In the data rows, the value 128 means zero.
Some points:
[192 141 146 178 141 148 136 148 182 170 194 155 137 184 166 150 139 157
 110 184 136 124 135 127 146 145 136 182 160 138 139 134 157 171 138 133
 170 150 165 122 191]
[142 130 145 173 141 186 142 165 221 139 183 153 160 147 140 191 135 113
 145 215 137 167 131 142 169 139 152 198 155 139 163 135 142 143 122 151
 136 139 168 131 130]
[255 152 133 165 121 149 158 120 141 172 151 141 126 136 116 134 179 141
 169 135 224 124 131 219 147 142 128 153 136 163 123 132 102 144 178 255
 107 157 168 147 141]
[157 152 255 141 112 136 125 124 148 143 111 152 255 169 135 137 114 135
 132 203 117 117 213 143 162 164 136 136 140 131 111 151 152 250 140 131
 187 162 114 179 147]
[142 132 142 172 135 162 142 176 208 142 171 142 150 138 170 184 130 122
 135 238 133 182 130 220 179 133 131 181 184 130 178 130 144 119 133 152
 135 132 140 135 119]
[107 151 174 131 164 135 120 171 146 143 209 155 167 124 133 134 136 183
 152 149 157 138 145 157 139 149 199 169 195 146 139 195 190 163 150 154
 118 155 126 139 148]
[227 175 112 132 157 126 214 122 145 107 127 110 128 185 140 137 115 101
 229 147 167 145 161 135 124 229 119 130 128 117 132 255 199 117 255 107
 143 134 194 145 138]
[143 168 136 137 134 126 209 167 122 138 150 151 168 147 134 160 138 149
 122 157 205 154 166 138 162 150 133 184 149 136 199 124 198 142 135 188
 138 156 122 144 175]
[139 155 190 151 216 147 139 138 146 135 128 139 110 159 137 192 115 173
 143 151 123 182 192 133 122 159 112 135 107 185 140 162 170 190 133 174
 137 136 226 183 152]
[111 222 125 142 124 161 137 140 220 174 127 106 100 124 215 133 206 137
 217 142 207 127 255 136 135 240 125 147 120 151 125 108 129 169 158 141
 182 157 134 113 119]
[130 123 120 139 127 146 144 143 151 172 135 126 138 221 138 149 148 129
 139 197 120 126 190 144 141 133 143 130 132 158 138 135 156 139 143 144
 134 255 147 163 126]
[140 183 100 145 255 154 125 118 127 132 158 110 237 195 125 157 184 151
 135 145 126 130 239 112 137 138 153 138 232 124 149 135 120 161 255 123
 121 143 145 105 128]
[140 139 158 142 132 165 126 145 176 142 140 133 130 124 193 215 122 131
 136 255 137 206 125 255 177 129 135 165 201 124 193 129 133 127 141 136
 123 125 130 134 122]
[181 155 255 153 143 180 131 178 122 156 169 131 125 158 160 131 143 140
 154 143 105 177 126 143 112 156 197 161 171 139 138 148 142 106 157 162
 146 159 141 192 155]
[156 116 119  90 144 161 137 139 163 126 142 146 168 207 127 147 177 169
 146 156 203 157 132 129 174 163 151 129 190 187 151 156 162 152 147 202
 112 151 109 157 205]
[132 141 135 145 143 154 144 149 195 148 154 164 138 173 134 216 153 131
 145 176 137 147 139 144 182 130 165 149 151 133 128 142 183 145 134 172
 145 139 169 152 202]
[123 133 126 135 120 160 206 160 119 152 118 222 161 134 157 160 166 232
 104 190 121 133 177 171 136 137 166 159 145 152 123 242  97 112 148 195
 150 139 198 123 152]
[130 148 131 164 171 162 231 144 133 148 146 144 145 152 156 141 123 255
 255 139 143 155 116 127 161 132 178 147 145 122 135 131 140 131 135 123
 111 134 129 140 127]
[150 165 163 126 184 142 179 124 120 124 194 161 120 144 194 133 205 147
 151 187 111 150 134 128 157 131 124 154 112 184 133 179 179 191 125 169
 165 158 151 179 129]
[175 209 175 169 139 199 155 157 175 148 160 147 176 141 122 180 124 243
 172 126 160 136 125 124 148 161 173 146 113 145 126 147 151 138 145 167
 126 137 146 115 135]
[156 148 155 184 160 164 162 164 121 153 141 138 163 137 164 148 126 165
 130 151 156 166 147 185 188 140 164 153 121 160 155 152 145 144 180 145
 146 139 120 147 173]
[180 155 165 179 143 127 177 156 115 134 171 121 118 146 163 159 171 161
 147 152 137 156 126 141 154 255 152 153 183 161 131 159 103 228 118 123
 117 165 112  93 229]
[109 145 124 146 149 112 145 134 142 156 145 127 146 129 130 137 135 152
 161 166 165 177 172 133 158 190 186 127 132 169 154 134 129 235 151 232
 159 173 185 148 158]
[170 177 228 131 117 117 129 151 129 160 176 142 108 153 159 147 180 164
 216 131 110 110 195 142 168 148 119 118 187 113 190 142 177 112 170 165
 148 141 235 155 122]
[140 129 128 195 132 243 173 130 123 139 170 142 169 134 227 173 131 107
 124 106 144 222 139 129 214 140 170 225 198 139 122 134 152 129 129 162
 129 141 193 129 102]
[130 133 130 133 131 152 173 134 144 153 187 154 148 146 188 163 123 143
 169 132 163 110 146 163 179 139 174 181 126 152 230 158 106 162 148 114
 172 165 137 184 177]
[136 120 131 137 175 165 152 131 112 123 150 128 136 147 121 145 147 174
 179 131 146 174 136 208 135 181 155 154 162 149 148 125 159 127 140 165
 255 151 143 132 126]
[184 155 141 119 128 138 126 123 151 156 146 159 202 108 119 127 177 175
 152 117 150 210 190 221 116 116 123 142 169 153 188 140 101 255 125  86
 132 210 217 150 140]
[146 138 198 144 148 183 154 151 170 148 124 148 125 151 168 155 121 129
 157 152 148 163 161 126 119 126 154 168 169 155 201 126 147 139 149 153
 153 143 137 142 255]
[123 153 199 140 178 157 220 182 139 147 192 212 155 159 153 125 138 116
 166 127 128 181 137 161 172 119  98 127 146 138 121 171 180 187 142 159
 144 138 115 165 147]
[155 132 143 192 143 156 155 206 186 155 159 157 140 148 193 163 132 133
 131 153 140 177 135 133 187 126 150 160 164 134 125 131 148 167 138 153
 135 144 170 157 151]
[109 212 116 141 238 150 112 126 138 255 118 130 118 195 124 128 182 136
 115 128 145 143 138 145 150 237 136 151 129  92 215 255 101 153 139 139
 130 137 113 243 128]
[158 135 169 131 170 125 135 205 172 152 137 137 171 162 162 133 139 165
 140 142 168 136 117 126 209 154 167 155 145 132 107 143 130 207 148 123
 187 154 186 141 181]
[141 180 141 149 244 147 155 174 145 149 134 221 131 103 135 132 138 149
 118 114 156 111 172 252 147 231 125 128 135 210 131 124 173 118 157 128
 110 176 140 163 166]
[ 99 214 159 132 118 142 125 130 129 145 130 255 111 255 136 132 208 130
 117 138 245 163 116 115 131 139 132 128 135 161 178 126 101 143 255 116
 180 170 133 125 121]
[142  99 255 143 189 133 177 147 135 204 136 108 169 158 123 158 227 153
 115 126 255 153 201 136 140 148 148 142 114 103 126 169 141 105 168 135
 122 148 121 152 120]
[109 133 126 183 160 120 171 191 197 137 129 163 143 164 103 147 145 147
 171 148 141 184 154 132 131 154 133 180 165 148 131 169 127 155 163 174
 180 173 130 188 156]
[128 125 160 186 146 181 162 139 174 157 179 163 161 156 168 147 124 136
 160 151 144 112 141 150 173 138 122 167 151 136 162 140 136 132 136 180
 152 161 166 142 211]
[125 189 122 130 199 127 139 130 125 255 134 115 154 114 130 142 157 111
 200 147 183 135 104 120 127 148 131 130 152 255 114 156 192 122 139 118
 220 123 142 120 127]
[129 160 153 187 150 193 173 159 136 138 146 166 145 143 147 130 135 149
 146 142 170 125 138 136 188 144 194 151 176 142 150 161 165 138 134 130
 144 131 215 136 164]
[140 157 135 226 137 213 206 123 130 150 131 145 132 137 164 107 141 193
 169 130 143 213 138 124 170 130 224 148 164 129 117 151 207 148 135 137
 126 134 155 129 165]
[161 155 106 168 120 143 150 135 120 144 239 152 150 155 136 191 151 194
 105 162 167 149 176 130 129 131  99 154 133 131 138 160 150 139 147 144
 206 152 132 246 203]
[255 158 149 137 139 151 169 148 160 140 140 158 163 122 133 145 166 120
 137 142 107 143 192 119 198 144 215 132 147 184 149 139  93 119 162 148
 191 148 113 224 146]
[120 156 142 171 137 122 120 137 134 122 150 151 255 176 222 148 170 141
 189 156 169 186 144 127 122 186 138 106 122 185 164 145 123 110 125 198
 150 146 124 192 157]
[183 134 131 129 156 179 124 189 100 130 148 138 115 126 156 155 172 163
 159 171 145 144 146 139 134 142 149 189 124 178 153 149 181 220 194 155
 151 150 148 148 156]
[179 149 142 115 132 123 135 190 199 154 157 129 172 194 155 140 160 214
 109 109 116 196 139 183 135 156 153 173 157 158 135 142 168 122 157 172
 139 149 155 146 147]
[157 120 153 163 152 121 121 147 195 148 181 139 129 111 145 132 152 172
 136 133 144 189 147 125 154 154 193 118 117 167 253 148 213 128 181 138
 139 146 166 192 137]
[124 191 229 169 175 140 126 113 176 104 141 156 125 120 133 160 152 213
 156 140 162 126 134 141 175 122 111 166 125 249 146 180 149 136 177 142
 176 192 141 114 150]
[131 176 136 164 133 150 120 223 126 149 157 163 195 122 148 172 180 143
 212 129 140 154 153 179 144 129 159 166 119 138 123 168 174 143 160 135
 144 152 118 120 210]
[157 144 148 152 152 156 171 191 157 132 178 134 158 152 142 142 151 144
 148 188 166 140 147 130 160 150 158 168 151 161 163 125 126 120 130 100
 172 150 168 212 161]
These points spread out most along one direction. Take the direction at right angles to it along which they spread out most. Then take the direction at right angles to both along which they spread out most. Go by this last direction. For each point below, how far along it does it lie, from 0 to 99? The average is 50, and the first point in the table lies past the average. One standard deviation of the points above along it is 16.
[159 130 149 147 143 169 150 149 157 155 101 147 211 107 143 142 196 184
 133 163 138 130 110 120 120 167 119 130 136 135 252 156 184 190 164 140
 159 151 227 128 167] 60
[130 146 158 151 117 134 130 142 130 123 129 105 152 255 154 129 175 138
 141 125 132 114 199 239 143 128 154 137 125 251 207 169 184 164 130 137
 133 116 168 129 120] 50
[146 132 143 178 135 184 156 180 147 147 146 154 157 138 211 219 123 115
 135 112 134 182 132 130 182 135 166 179 195 135 158 132 159 144 129 180
 130 143 177 132 140] 38
[183 162 140 222 134 127 180 153 135 137 144 170 148 120 147 189 169 159
 130 131 139 122 129 139 111 151 169 149 183 143 176 144 139 243 171 194
 167 138 106 174  88] 60
[140 145 147 123 150 147 115 142 155 134 133 137 162 131 186 140 163 156
 151 165 196 109 133 170 136 163 144 149 212 172 108 163 160 150 148 161
 125 136 170 255 135] 46
[255 197 134 129 239 120 145 164 158 134 129 146 121 150 164 130 128 157
 159 139 238 123 166 145 119  84 188 133 158 124 157 212 138 143 119 159
 207 172 123 101 140] 51
[144 128 142 182 140 176 142 160 218 149 159 145 133 148 157 185 143 121
 154 159 138 181 136 187 163 125 133 167 156 127 159 140 161 147 136 135
 163 147 142 148 178] 36
[125 168 166 138 170 136 188 121 171 150 192 150 150 151 154 150 158 143
 141 158 111 132 141 205 124 152 228 143 149 129 115 118 150 139 160 171
 168 137 174 151 177] 53
[161 134 146 125 135 195 188 189 173 172 165 174 171 157 132 125 138 147
 131 155 144 133 160 161 171 147 137 139 169 145 159 147 127 197 149 154
 173 138 131 122 138] 55
[255 113 130 131 134 126 102 117 126 209 131 255 130 152 133 139 151 142
 221 143 153 149 255 133 136 209 150 146 130 146 122 130 193 121 141 125
 117 122 123 133 130] 51
